Here are some points, each followed by its number:
array([ 0.030, -0.169,  0.138, -0.331,  1.138,  3.193,  1.015, -0.286, -0.440,  0.000, -2.134, -0.703]) 0
array([ 0.376,  0.468, -0.450,  0.563,  1.103,  1.988,  0.000, -0.058, -0.888, -0.555, -0.571, -1.003]) 1
array([-1.656, -0.462, -1.897, -0.479, -1.653,  0.872, -0.048,  1.869, -0.175,  0.000,  0.819,  2.684]) 2
array([ 0.224,  0.000,  0.000, -0.812, -0.066, -1.325, -2.189, -0.013,  0.000,  1.032, -0.298, -0.362]) 3
array([-0.499, -0.556,  3.738, -0.451,  0.422, -2.098, -0.289, -1.511, -0.813,  1.558,  0.719,  0.459]) 4
array([-0.372, -0.239, -1.214,  0.046, -0.207,  0.460, -0.011,  1.218,  0.794, -0.957, -0.089,  0.000]) 5
array([ 0.336, -0.605,  1.463, -0.396,  0.843,  3.768,  2.176, -0.900, -1.117, -0.890, -1.738, -0.613]) 6
array([-0.722, -0.525, -1.236, -0.342, -0.583, -0.346,  0.513,  0.849,  0.806, -0.641,  0.171,  0.907]) 7
array([-0.595, -0.661, -1.168, -0.461, -0.506,  0.395, -0.178,  1.226,  0.381, -0.590, -0.180,  1.214]) 8
array([ 0.704, -0.136,  0.875, -0.695,  1.507,  3.482,  1.897, -0.889, -0.512, -1.289, -2.169, -0.722]) 9
array([ 0.489, -1.259, -0.313, -0.803,  0.266, -1.876,  0.791,  0.107,  0.521,  0.477,  0.078, -0.056]) 10
New points follow, each followed by the numbers of its three nearest points above, looking only along the 2 directions in which the numbered points spread most, nearest first.
array([ 0.580, -0.570,  0.150,  0.594,  1.866,  1.010,  0.226,  0.573, -1.492, -0.487, -0.401, -0.350]) 1 0 5
array([-0.397,  0.523, -0.439,  0.487,  0.807,  2.159, -0.323, -0.561, -0.536, -0.262, -1.250, -1.277]) 1 0 9
array([ 1.924, -0.860, -0.777, -0.474,  0.574, -0.402, -0.502,  1.071,  0.383,  0.565,  0.226, -1.217]) 10 3 7
array([ 1.704,  1.828, -0.827, -0.184,  0.883,  0.420, -2.932,  1.982,  0.780,  0.269, -1.292, -0.385]) 5 7 8
array([-0.295,  1.409,  0.216,  0.477, -1.012, -1.786,  1.197, -2.141, -0.432,  0.633,  2.497, -0.034]) 3 10 4
array([-1.213, -0.619, -0.375, -0.475, -1.267, -0.392,  0.000,  0.453, -0.236, -0.260,  0.790,  1.392]) 7 8 5
array([ 0.873, -1.448, -0.213, -0.469, -0.491, -2.369,  0.530,  0.051,  0.089,  0.365,  0.754, -0.421]) 3 10 7
array([-1.313, -0.743, -0.184, -0.065, -1.522, -0.791,  0.624,  0.276, -0.730,  0.546,  0.771,  0.890]) 10 7 3
array([ 1.185,  0.902, -0.912, -0.358,  0.019, -1.820,  0.477, -0.267,  0.987, -0.181,  0.492, -0.609]) 10 3 7
array([-1.391,  0.143, -0.086,  1.288,  1.009, -1.033,  1.386, -1.119,  0.292, -1.014,  0.441, -0.613]) 10 3 5
array([-0.003, -1.728,  1.194, -0.670, -0.932, -2.465,  0.708, -0.680,  0.000,  0.000,  0.574, -0.349]) 3 10 4
array([-0.063,  0.672,  2.384, -0.616, -0.265, -1.871, -1.801, -0.688, -0.321,  1.686, -0.354,  0.000]) 4 3 10
array([ 2.893, -0.823, -1.200, -0.108, -0.032, -0.186, -1.531,  0.804, -0.148,  0.305,  1.389, -1.265]) 10 3 7
array([ 0.500, -0.456,  0.696,  3.628, -1.065, -1.596,  0.270, -3.648,  1.194,  0.663,  0.731,  0.000]) 3 10 4
array([-0.803,  0.076, -2.709, -0.320, -0.200,  1.187, -0.011,  2.100,  1.158, -1.041,  0.205,  1.729]) 2 8 5
array([-0.442,  0.290,  3.204, -1.376, -0.466, -1.843, -1.748, -0.619, -0.895,  1.796, -0.118, -0.330]) 4 3 10
array([-1.896,  0.209, -1.523, -0.622, -0.476,  0.485,  0.514,  0.916,  1.014, -0.093, -0.039,  0.670]) 8 5 7
array([ 0.005,  1.619, -0.216, -0.169,  0.223, -0.002, -1.658,  1.133, -0.439,  1.182, -0.188, -0.274]) 10 3 7
array([ 0.236,  0.607, -0.308,  0.521,  0.619,  1.220, -0.446, -0.191, -1.229,  0.000, -0.251, -1.174]) 1 0 5
array([-0.328, -0.123, -0.273, -0.544,  1.214,  0.997,  0.642, -0.044, -0.915, -0.145,  0.288, -1.381]) 1 0 5
array([-1.019, -0.693, -0.155,  0.122, -1.503, -0.833,  0.318,  0.234, -0.554,  0.081,  0.859,  0.983]) 10 7 3
